In the data rows, zero lies at 4.5, halfway between 4 and 5.
Some points, one per row:
[4 4 4 4 4 5 5 5 5 4 5 5 4 3 6 4 2 6 6 3 3 5 4 4]
[6 0 6 7 5 6 8 7 9 5 4 4 6 2 4 2 8 0 7 8 4 7 5 4]
[3 7 3 2 4 2 2 2 0 4 6 4 2 5 6 7 0 9 3 1 5 3 3 6]
[5 0 6 7 4 6 8 7 6 3 3 6 5 0 7 4 4 5 7 5 0 6 6 3]
[3 0 1 5 4 5 6 8 0 7 0 0 3 2 6 4 7 3 5 4 1 5 3 7]
[5 5 6 7 4 5 4 5 8 3 9 7 7 5 3 5 4 4 4 6 6 4 8 2]
[2 3 3 4 4 4 4 5 0 7 0 1 2 4 7 6 3 6 4 2 2 3 1 6]
[5 8 4 3 4 3 2 2 3 6 5 4 3 8 3 5 4 5 2 3 7 3 4 5]
[4 8 3 3 3 2 2 1 1 5 6 5 3 6 5 6 3 6 3 1 6 3 4 6]
[3 0 3 4 5 5 5 7 1 5 0 1 3 1 8 5 4 6 5 5 2 4 2 6]
[4 4 3 5 4 4 6 6 4 2 5 5 4 3 6 4 2 5 6 3 2 6 4 5]
[4 3 3 5 5 3 3 4 1 6 1 2 1 4 7 5 5 7 4 3 3 4 2 5]
[3 2 2 5 5 5 5 6 0 6 0 1 2 2 7 4 5 6 4 4 1 5 1 5]
[4 3 3 4 5 5 4 4 3 9 1 0 4 6 2 3 9 2 3 5 6 3 3 5]
[4 6 4 3 4 4 4 4 2 3 5 6 4 4 6 6 1 7 4 3 5 4 4 5]
[5 8 3 2 4 2 2 1 3 6 7 5 4 8 2 5 6 5 3 3 9 3 4 6]
[7 6 7 5 5 5 5 4 9 1 9 9 6 5 4 5 2 5 5 6 5 5 8 3]
[6 5 7 6 5 7 6 5 9 3 7 6 6 4 1 3 6 1 4 8 6 6 5 3]
[5 6 3 4 5 4 3 4 2 6 2 3 3 7 3 5 6 4 3 5 6 5 4 6]
[6 1 7 7 5 6 6 8 9 6 3 4 5 4 3 2 9 0 6 9 3 5 7 3]
[4 4 5 5 4 6 4 4 7 6 5 4 6 5 3 4 7 1 4 6 7 3 4 3]
[8 6 6 5 5 5 5 2 9 3 9 9 6 6 2 3 6 3 5 6 7 5 7 3]
[4 6 4 4 4 4 4 3 3 6 4 4 3 6 5 4 6 5 3 3 6 4 2 5]
[5 2 4 7 5 5 6 7 4 4 2 3 4 3 7 5 5 5 5 5 1 6 4 5]
[3 0 4 5 5 6 6 9 7 2 3 6 6 0 8 4 0 5 8 6 0 7 7 3]
[5 8 5 3 4 2 1 1 2 4 7 6 3 7 5 6 2 8 3 2 7 3 4 5]
[4 7 3 3 5 2 2 3 2 4 7 4 2 6 6 6 2 7 3 3 6 4 2 6]
[3 1 5 5 5 5 6 7 2 5 0 2 2 1 7 4 4 4 5 5 1 5 3 6]
[8 6 5 6 4 5 5 3 8 4 8 6 6 7 1 3 7 1 4 5 7 5 6 3]
[5 3 6 6 5 6 6 6 8 3 6 6 6 2 3 4 5 4 6 7 3 6 8 3]
[5 3 3 5 5 4 5 6 5 6 2 3 4 5 4 3 7 2 3 6 3 4 3 4]
[5 4 4 5 5 5 5 6 4 4 4 4 5 4 5 4 5 3 5 5 3 6 4 5]
[4 7 4 2 4 3 3 3 1 6 4 4 3 7 3 5 6 5 3 2 7 2 3 6]
[6 3 7 5 5 5 5 4 8 6 6 3 5 5 1 2 8 1 5 7 7 3 5 3]
24 more points follow, each with its number after it:
[5 5 6 5 4 5 5 5 5 1 8 8 6 3 6 6 0 7 6 4 3 5 7 3] 0
[5 7 4 3 3 4 3 3 1 6 5 3 4 8 3 5 6 4 2 3 6 4 3 6] 1
[4 2 4 5 4 5 6 5 3 8 1 0 5 5 3 4 8 1 4 4 5 3 3 5] 2
[5 1 5 7 5 5 6 6 5 6 2 2 4 4 6 3 7 2 4 5 3 5 4 4] 3
[4 7 2 3 5 2 3 1 0 5 3 5 2 6 4 5 3 7 3 2 5 4 3 7] 4
[5 2 6 7 4 6 7 8 6 3 3 6 5 1 6 4 4 4 6 6 1 7 6 3] 5
[5 2 5 7 5 5 6 7 7 2 4 6 5 1 7 4 3 5 6 6 1 6 7 3] 6
[5 8 3 3 5 4 3 3 4 7 5 3 4 9 1 4 8 3 2 4 9 3 3 6] 7
[4 2 5 7 5 6 7 8 6 2 2 6 5 1 7 5 3 5 7 7 0 7 7 4] 8
[6 7 6 5 5 6 4 4 8 1 9 9 6 4 5 5 0 7 5 6 4 5 8 2] 9
[4 5 4 4 5 5 5 5 4 5 3 4 4 4 3 4 6 4 5 5 5 4 4 4] 10
[5 7 4 5 4 4 3 3 4 8 6 2 4 9 1 5 9 2 1 4 9 3 3 5] 11
[6 4 5 4 5 5 5 5 5 6 3 2 5 8 2 2 9 0 4 5 6 5 2 6] 12
[5 1 5 7 5 6 8 9 6 3 1 4 5 1 6 2 5 3 7 7 1 6 4 3] 13
[4 8 3 4 5 3 3 3 3 6 4 2 4 8 4 5 7 3 2 3 6 4 1 5] 14
[3 4 5 5 5 5 5 6 4 3 4 6 5 2 6 5 1 7 5 4 1 6 6 4] 15
[4 6 4 4 4 4 4 5 5 3 6 6 5 4 6 5 1 6 5 5 4 5 5 4] 16
[6 8 7 4 5 4 3 4 9 4 9 8 7 7 2 5 2 4 5 5 7 3 7 3] 17
[6 7 5 5 4 3 3 3 5 2 9 7 5 6 5 6 2 6 4 3 6 5 7 3] 18
[6 4 5 4 5 4 4 4 6 5 5 4 5 6 2 3 6 2 4 5 5 4 5 5] 19
[2 8 2 2 4 2 2 1 0 5 5 4 3 6 7 7 1 9 3 0 5 4 3 7] 20
[5 3 3 4 6 5 5 6 4 6 2 3 4 5 5 3 7 3 5 6 4 5 4 6] 21
[5 6 5 5 5 5 4 4 6 6 4 4 5 7 2 3 7 3 4 4 6 5 3 4] 22
[2 6 3 2 4 2 2 2 1 6 4 3 4 6 5 6 4 7 4 1 7 3 2 7] 23
Which of these numbered points is nearest to each point below, ignoring the 3 directions in which the first points spread most? Its number follows each.
[6 2 6 7 5 7 7 7 9 6 4 4 5 4 2 2 8 0 6 7 4 6 4 3] > 22
[5 3 4 5 6 7 6 6 7 4 3 5 5 3 3 3 7 2 6 7 3 6 5 3] > 10
[6 2 5 6 4 7 7 6 6 5 3 3 6 4 2 2 8 0 4 8 4 6 4 4] > 1
[5 9 4 4 4 3 2 3 4 3 7 6 4 7 5 7 3 6 3 3 6 4 3 5] > 14
[2 3 2 4 5 3 4 6 1 4 2 3 4 3 7 5 3 8 6 2 2 5 3 7] > 23
[6 8 5 4 3 4 4 3 5 3 9 7 5 7 2 5 4 3 3 5 8 5 6 4] > 1
[5 6 3 4 4 3 3 3 3 7 4 1 4 7 3 4 6 4 3 2 7 2 3 5] > 2
[7 6 6 5 6 5 4 4 9 4 8 8 6 6 2 4 6 3 5 7 6 5 7 3] > 21
[4 5 6 5 3 5 5 4 4 3 5 4 4 3 6 4 2 5 5 3 4 4 4 4] > 2
[5 5 5 5 5 4 4 3 7 2 8 9 5 2 6 6 1 9 6 4 4 5 8 3] > 6
[5 7 4 3 4 4 2 4 2 7 3 2 4 7 3 4 5 4 3 2 6 2 3 5] > 17
[7 5 6 7 6 6 6 6 9 3 7 6 7 5 3 3 6 2 5 7 4 6 6 2] > 14
[5 5 5 5 3 5 5 3 6 2 9 8 6 4 5 5 1 5 5 4 6 5 7 4] > 2
[8 9 8 5 4 5 4 3 9 2 9 9 7 7 2 4 4 3 5 5 8 5 8 3] > 5
[6 3 5 4 5 5 6 4 7 4 5 5 5 4 3 3 5 2 5 6 5 4 5 4] > 19
[4 4 5 5 3 6 6 4 5 4 6 5 5 4 5 5 4 3 4 5 5 4 5 4] > 2
[5 3 4 5 5 5 5 6 5 7 2 1 5 6 3 3 8 0 4 7 4 4 4 4] > 16
[6 7 5 4 5 5 4 4 6 4 7 7 6 5 2 4 5 4 5 5 6 4 7 4] > 10
[7 7 7 5 3 6 6 2 8 2 9 9 6 5 2 4 4 4 4 5 6 5 8 3] > 5
[6 7 4 3 4 3 3 3 6 4 8 6 5 7 3 4 5 4 3 5 7 4 4 4] > 16
[2 0 4 7 5 6 8 9 4 3 0 3 4 0 9 6 4 5 7 7 0 8 5 6] > 8
[4 7 3 3 4 3 2 1 4 5 8 5 4 7 4 6 3 7 3 3 7 4 5 6] > 20
[4 4 4 5 4 4 3 5 3 3 3 4 3 3 7 6 2 6 4 3 3 4 4 5] > 6
[6 1 6 7 5 6 7 8 8 4 5 4 6 2 4 3 6 1 7 7 2 6 7 3] > 18
[4 6 5 3 6 5 3 4 7 2 8 8 6 5 5 6 1 7 6 5 5 4 7 4] > 17
[4 7 4 2 4 2 3 1 2 5 7 4 3 7 4 5 3 6 3 2 8 3 4 5] > 2
[3 8 3 3 4 3 2 3 1 3 4 6 4 5 6 7 0 8 4 2 4 3 4 6] > 8
[6 2 4 6 5 6 7 7 6 5 1 3 5 4 4 2 8 1 5 8 2 5 4 4] > 13
[4 2 5 5 4 4 6 6 5 4 5 4 5 1 7 5 2 6 6 4 3 6 4 5] > 23
[5 7 6 4 4 4 3 2 5 4 9 7 5 7 3 5 3 6 4 3 7 3 5 4] > 0
[6 3 6 5 4 4 5 6 7 2 7 7 5 2 6 4 1 4 7 5 3 6 8 4] > 19
[4 1 4 7 5 6 6 8 6 6 2 2 5 3 5 5 7 3 5 7 3 5 4 4] > 11
[4 4 4 5 5 4 4 6 3 5 3 2 4 5 5 4 6 4 4 4 4 5 3 6] > 7
[4 6 3 3 5 3 2 2 3 5 6 5 3 7 5 5 4 6 3 3 6 4 2 6] > 21
[5 8 4 3 4 3 2 1 3 6 6 4 4 9 3 4 6 4 2 2 9 3 3 5] > 3
[3 6 3 4 4 3 3 3 1 4 6 4 3 5 6 7 3 7 2 3 6 4 3 6] > 11
[4 5 4 4 5 5 4 4 3 7 1 2 4 6 3 4 8 2 4 5 5 4 3 6] > 8
[5 3 6 5 4 6 5 5 6 3 7 5 5 3 5 6 3 4 6 6 4 5 7 4] > 0
[5 6 5 4 5 4 4 3 8 3 9 7 6 5 4 5 2 7 5 4 7 4 7 4] > 23
[3 3 4 4 4 4 5 5 2 4 1 4 4 4 7 5 4 5 5 4 3 5 3 6] > 8
[5 5 5 3 4 4 4 4 5 5 4 4 4 6 3 3 6 3 4 4 6 4 4 5] > 19
[6 6 6 6 5 4 3 3 7 2 9 8 4 3 6 6 1 8 5 4 5 4 7 2] > 6
[4 4 5 5 5 6 6 4 5 7 5 3 4 6 2 5 9 2 3 5 6 5 3 5] > 11
[6 2 6 7 5 8 7 7 9 4 5 3 6 2 3 1 7 1 5 8 3 5 6 1] > 9
[1 5 2 3 6 3 3 5 0 5 1 2 3 5 7 7 3 8 5 2 3 4 2 7] > 7
[5 5 5 4 4 5 4 4 5 2 7 7 5 3 6 6 1 7 5 4 4 5 6 3] > 0
[7 3 5 6 4 6 6 5 6 8 2 2 5 7 1 2 9 0 4 7 5 5 4 4] > 1
[6 4 7 6 4 5 6 5 8 4 7 6 6 5 4 4 6 3 5 5 5 5 7 4] > 3
[1 4 3 5 4 4 4 5 0 4 3 3 3 3 9 7 2 7 4 3 3 5 2 6] > 11
[4 4 5 5 5 5 5 6 5 3 2 5 5 4 6 4 4 5 5 6 3 5 4 5] > 8
[5 5 6 5 4 3 4 4 5 6 4 3 4 7 3 3 7 2 4 5 7 3 4 5] > 3
[6 7 6 4 4 4 4 3 7 2 9 8 7 5 3 5 3 5 5 4 6 5 7 3] > 0
[6 5 3 3 4 4 4 1 3 7 5 2 4 9 1 3 8 2 3 4 8 2 3 6] > 19
[2 8 4 3 4 3 2 3 0 4 3 4 3 4 7 6 0 9 3 0 5 3 3 6] > 15
[3 6 3 3 4 3 3 3 0 5 4 3 3 5 6 6 3 7 3 1 5 3 2 5] > 0
[4 3 4 4 5 4 5 5 5 4 4 5 4 3 5 4 4 5 6 5 4 6 6 5] > 21
[6 3 5 5 6 5 5 5 6 6 3 3 4 5 3 2 7 2 5 6 6 3 3 4] > 13
[6 5 4 3 4 3 4 2 2 6 3 4 3 6 3 3 7 4 5 4 6 4 4 6] > 4
[6 7 6 4 4 5 4 3 8 3 9 6 6 7 3 4 5 3 4 6 8 3 5 3] > 16
[5 5 3 4 4 4 5 5 3 6 3 3 4 7 3 3 8 2 3 4 6 4 1 6] > 12
[5 6 6 5 5 5 4 4 7 4 6 7 7 6 3 5 5 3 5 5 6 5 8 4] > 8
[4 5 6 5 5 4 4 5 6 0 7 8 4 1 8 6 0 9 6 5 2 6 7 4] > 6
[5 5 4 4 4 4 4 3 5 5 7 5 5 6 4 6 6 5 4 5 6 5 5 6] > 20
[4 1 6 6 5 6 6 9 5 3 1 4 4 1 7 4 4 4 6 6 1 6 3 4] > 13
[5 7 6 4 4 3 3 3 5 6 5 5 4 7 3 5 5 4 3 3 8 3 4 5] > 5
[2 5 3 3 5 4 4 5 1 7 0 1 4 6 4 5 6 3 4 3 5 4 1 7] > 7
[6 3 4 5 5 6 6 6 5 6 2 2 5 6 2 3 9 1 4 5 4 6 3 5] > 12
[7 4 4 4 5 5 5 4 4 7 3 2 4 7 1 2 9 0 4 6 6 4 4 5] > 19
[3 3 4 5 5 5 6 7 5 4 3 4 5 2 6 4 4 5 6 6 2 6 4 4] > 16
[6 6 4 3 6 4 4 3 5 6 5 5 4 7 2 3 7 3 3 5 8 4 2 5] > 21
[3 2 4 5 6 6 6 8 4 5 1 2 5 3 6 4 6 5 6 5 1 5 2 4] > 22
[5 5 6 6 4 5 5 5 6 1 7 8 5 3 7 6 1 6 5 4 3 6 7 3] > 5
[3 5 4 4 4 5 5 5 2 2 4 6 4 2 6 7 2 8 5 3 3 5 5 4] > 10
[7 6 3 3 4 4 3 3 5 6 7 4 5 8 2 4 7 2 4 5 7 4 6 5] > 21
[4 3 4 4 5 5 4 5 3 6 1 3 3 5 4 4 8 3 4 6 4 4 3 5] > 8
[5 6 3 2 4 3 3 2 2 7 3 2 3 7 3 3 6 4 4 3 7 3 2 6] > 19
